Each row has a name. Each question is about the rows just above it.

Ludip: [126 175 125 132 125 127]
guv: [ 75 175 125 132 101 130]
gif: [126 175 124 132 125 130]
Kas: [ 88 153 193 192 125 100]
Right after [124] comes
[132]
Right after [193] comes
[192]
The entry that follows [101]:
[130]

Soku: [115 114 127 138 118 119 114 137 139 123 150 137 143 106 133 134 118 142
 145 144 127 134]
fofu: [120 111 126 134 130 139 136 146 119 135 137 121 128 126 119 149 127 146
 110 136 145 124]
fofek: [138 119 111 172 143 145 147 138  96 122  85 165  84 132  77 208 143 139
 186 171  79  80]
danum: [134 129 120 118 150 127 137 115 132 128 111 147 132 114 122 134 131 107
 122 120 130 115]
nuzos: [111 114 131 128 130 129 132 124 122 144 144 129 137 129 133 152 140 139
 110 128 141 130]
viniz: [114 122 128 111 124 114 119 118 143 131 144 145 144 110 135 143 130 130
 139 120 127 128]
gis: [130 126 120 115 139 116 126 121 137 122 128 147 138 108 130 127 127 119
 138 121 123 126]
zumuf: [107 111 132 123 103 127 119 146 136 134 161 118 136 123 128 153 123 161
 128 134 141 131]
dele: [111 104 133 134 133 141 123 145 114 134 140 131 138 113 124 147 121 143
 126 129 137 132]
Zurik: [131 131 126 135 124 134 145 130 123 139 127 110 116 151 122 140 140 137
  99 137 121 121]
What comes right after [165] in the named rows?
[84]
Whose row is [138 119 111 172 143 145 147 138  96 122  85 165  84 132  77 208 143 139
 186 171  79  80]?
fofek
The entry that follows [142]:
[145]
Whose row is [120 111 126 134 130 139 136 146 119 135 137 121 128 126 119 149 127 146
 110 136 145 124]?
fofu
Whose row is [131 131 126 135 124 134 145 130 123 139 127 110 116 151 122 140 140 137
  99 137 121 121]?
Zurik

vovef: [ 91 144 130 109 119 161 125 144 120 108 117 112 117 124 119 136 118 141
 112 125  98]
Sib: [112  83 122 105 110 131 102 128 106 111 132 105 138 174 122 133 117 158
 100 149 113]
Kopef: [112  83 122 105 110 131 102 136 106 111 133 105 138 174 122 133 117 158
 100 149 113]
faref: [133 106 131 110 182 126 104 107 109 127 119 116 109 118 109 160 125 140
 132 115 107]
What comes right after [127] in the named rows?
[119]
What comes right after [108] in the named rows?
[117]
What comes right after [182] in the named rows?
[126]
[112  83 122 105 110 131 102 128 106 111 132 105 138 174 122 133 117 158
 100 149 113] is in which row?
Sib
The entry that follows [104]:
[107]
The entry that follows [126]:
[104]
Where do [ 91 144 130 109 119 161 125 144 120 108 117 112 117 124 119 136 118 141
 112 125  98] appear?
vovef

Lon: [121 143 178 165 161 172]
Givoz: [ 67 107 162 128  88  81]
fus: [ 95  80 108  61 153 133]
Right after [162] comes
[128]
What comes right after [80] in the named rows?
[108]
Right after [107] comes
[162]
Right after [165] comes
[161]

fegob: [ 99 152 139 142 165 174 139  74 179 152 159 162 115 171 168  97 134 118
 127 152  97 175 109 202 165 155 102 181 164 130 119  99 165 143 172 138
 188  99 153 151 152 114 161]
vagad: [100 151 138 140 164 173 141  75 176 151 159 162 115 170 166  96 133 118
 130 119  97 104 181  88 127 135 169 107 118 153 148 171 110 119 105 117
  97 162 120 153 129 180 119]
Vime: [102 151 140 145 165 175 132  82 179 155 156 159 119 168 167 104 131 119
 121 118 102 174 113 196 170 161 101 180 164 138 116 101 157 139 172 134
 184 102 150 156 149 119 169]
Ziven: [ 99 152 139 142 165 174 139 180 179 152 159 162 115 171 168  97 134 118
 127 119  97 175 109 202 165 155 102 181 164 130 119  99 165 143 172 138
 188  99 153 151 148 197 161]
Sur: [100 151 138 140 164 173 141  75 176 151 159 162 115 170 166  96 133 118
 130 119  97 173 111 201 162 153 104 179 162 129 121 100 165 143 169 138
 187 100 153 150 147 115 157]
vezi: [ 99 154 139 139 168 178 145  69 177 153 161 166 114 173 168  91 132 117
 134 119  95 176 112 209 164 153 103 183 165 127 122  98 171 145 171 139
 192  96 155 152 148 115 155]
difa: [171 116 128 106 144 145 132 180  78 142  96 122 167  94  98 146  86 129
 149 126 182 100 194  96 141 147 158 113 117 153  98 158 106  99  99  90
 103 138 113 176 124 192 114]
Which row holds [ 99 152 139 142 165 174 139 180 179 152 159 162 115 171 168  97 134 118
 127 119  97 175 109 202 165 155 102 181 164 130 119  99 165 143 172 138
 188  99 153 151 148 197 161]?
Ziven
Whose row is [171 116 128 106 144 145 132 180  78 142  96 122 167  94  98 146  86 129
 149 126 182 100 194  96 141 147 158 113 117 153  98 158 106  99  99  90
 103 138 113 176 124 192 114]?
difa
[102 151 140 145 165 175 132  82 179 155 156 159 119 168 167 104 131 119
 121 118 102 174 113 196 170 161 101 180 164 138 116 101 157 139 172 134
 184 102 150 156 149 119 169] is in which row?
Vime

koga: [130 126  73 131 143 143 128 152 126 138]
nub: [130 126  73 131 143 143 128 139 125 149]
bolom: [138 121 127 139 112 128 141 114 137 101]
Tisi: [130 126  73 131 143 143 128 139 125 134]
migo: [133 114 120 157 139 158 149 138 106 129]
Right after [141] comes
[114]
What comes right after [157] in the named rows?
[139]
The entry that follows [120]:
[157]

ver: [141 132 134 125 131 119  99 182 139 134 197 110 120 161 124 207 139 129
 123 111 135 119 136]
limu: [ 90 127 134 149 118 125 140 146 107 123 104 154 148 102 168 186 122 129
 141 111 101  95 159]
roli: [ 90 127 134 149 118 125 140 146 107 123 103 154 148 102 168 186 122 129
 141 111 101  95 159]
Where do [141 132 134 125 131 119  99 182 139 134 197 110 120 161 124 207 139 129
 123 111 135 119 136] appear?
ver
The entry that follows [103]:
[154]

meke: [117 184 105 101]
bigop: [120 114  99  91]
vutaf: [117 123 103  98]
geku: [109 154 183 183]
Kuvu: [121  94 121 133]
revar: [115 181 110  98]
Banu: [173 164 184 172]
panod: [172 153 192 196]
mur: [170 155 190 193]
rupo: [124  90 126 138]
Tuk: [107 113  90  83]
Tana: [167 154 183 183]
What comes right after [109] in the named rows?
[154]
What comes right after [114] in the named rows?
[99]
Right after [124] comes
[90]
Whose row is [109 154 183 183]?
geku
The entry that follows [167]:
[154]

luro: [138  95 163 134 129  62]
dipu: [131 161 123 116  72 139]
gikiv: [131 161 133 130 129 160]
Which row holds [131 161 133 130 129 160]?
gikiv
Right after [163] comes
[134]
What comes right after [134] in the named rows?
[129]
Right after [123] comes
[116]
Right after [130] comes
[129]
Right after [72] comes
[139]
[138  95 163 134 129  62] is in which row?
luro

tebir: [120 100 135 122 145 133 110 121 134 121 164  98 130 150 109 111 145 147
 162 150 154 105 165  90 129  88 122 129 164 173 135 133 164 146 137 115
 145 114 144 122 133 126 129  97 147 169 111 155 129 120 129 139 118 105
 139 104]
lun: [ 95  94 125 140 115 118 106 120 142 121 163 125 170 144 111  94 129 114
 136 147 199 120 190 102 146 106 145 140 130 172 154 139 104 143 167 106
 151 111 157 150 120 159 116 100 135 166 146 173  87 141 124 133 129  83
 175 111]
gosit: [101 107 156 137 164 135 111 136 133 152  83 151 167 142 141 115  84 113
  86 150 127 120 136 120 133 104  89 135 163 131 144  92 114 134 124 175
 124 139 137 172 150 129  96 140 106 112  94 121 175 123 147 147 166 113
 117 113]
betov: [107 119 124 101 135 133 145 132 156 126 163 108 139 143 135 122 160 117
 160 137 194 128 192  95 149 126 146 139 142 143 156 141 131 113 172 118
 155 109 131 119 108 139 184 125 166 160 147 161 137 114 127  86 141 132
 158 117]
lunuv: [126 101 128 110 161 145 132 110 115 130 164  99 115 159 131 124 152 141
 160 138 139 101 183  93 128  94 138 129 160 165 143 140 151 127 140 106
 142 124 136 119 134 126 128  99 162 160 121 144 148 108 130 113 138 125
 139 105]
sevi: [108  98 154 116 129 136 157 140 158 130 101 189 149 162 136 122  99  72
  82 129 162 185 165 130 154 150 142 131 167  95 186 120  90 122 142 130
 126 148 131 155 104 155 101 154 117 130 150 160 142 120 176 111 158 117
 154 123]
zor: [113 100 162 129 164 144 124 121 137 147  92 145 149 136 139 111  90 115
  96 133 132 130 139 114 130 109  81 132 155 127 138  97 144 134 131 155
 121 129 136 153 140 117  95 144 127 109  92 108 180 121 161 132 169 119
 119 124]
[107 119 124 101 135 133 145 132 156 126 163 108 139 143 135 122 160 117
 160 137 194 128 192  95 149 126 146 139 142 143 156 141 131 113 172 118
 155 109 131 119 108 139 184 125 166 160 147 161 137 114 127  86 141 132
 158 117] is in which row?
betov
[108  98 154 116 129 136 157 140 158 130 101 189 149 162 136 122  99  72
  82 129 162 185 165 130 154 150 142 131 167  95 186 120  90 122 142 130
 126 148 131 155 104 155 101 154 117 130 150 160 142 120 176 111 158 117
 154 123] is in which row?
sevi
The row with [120 100 135 122 145 133 110 121 134 121 164  98 130 150 109 111 145 147
 162 150 154 105 165  90 129  88 122 129 164 173 135 133 164 146 137 115
 145 114 144 122 133 126 129  97 147 169 111 155 129 120 129 139 118 105
 139 104] is
tebir
The entry that follows [183]:
[93]
Whose row is [113 100 162 129 164 144 124 121 137 147  92 145 149 136 139 111  90 115
  96 133 132 130 139 114 130 109  81 132 155 127 138  97 144 134 131 155
 121 129 136 153 140 117  95 144 127 109  92 108 180 121 161 132 169 119
 119 124]?
zor

Sedi: [150 107 169 168]
minu: [150 107 106  91]
Fodi: [150 107 138 108]
What comes right after [138] in the named rows?
[108]
Whose row is [150 107 106  91]?
minu
What comes right after [169] in the named rows?
[168]
Whose row is [150 107 169 168]?
Sedi

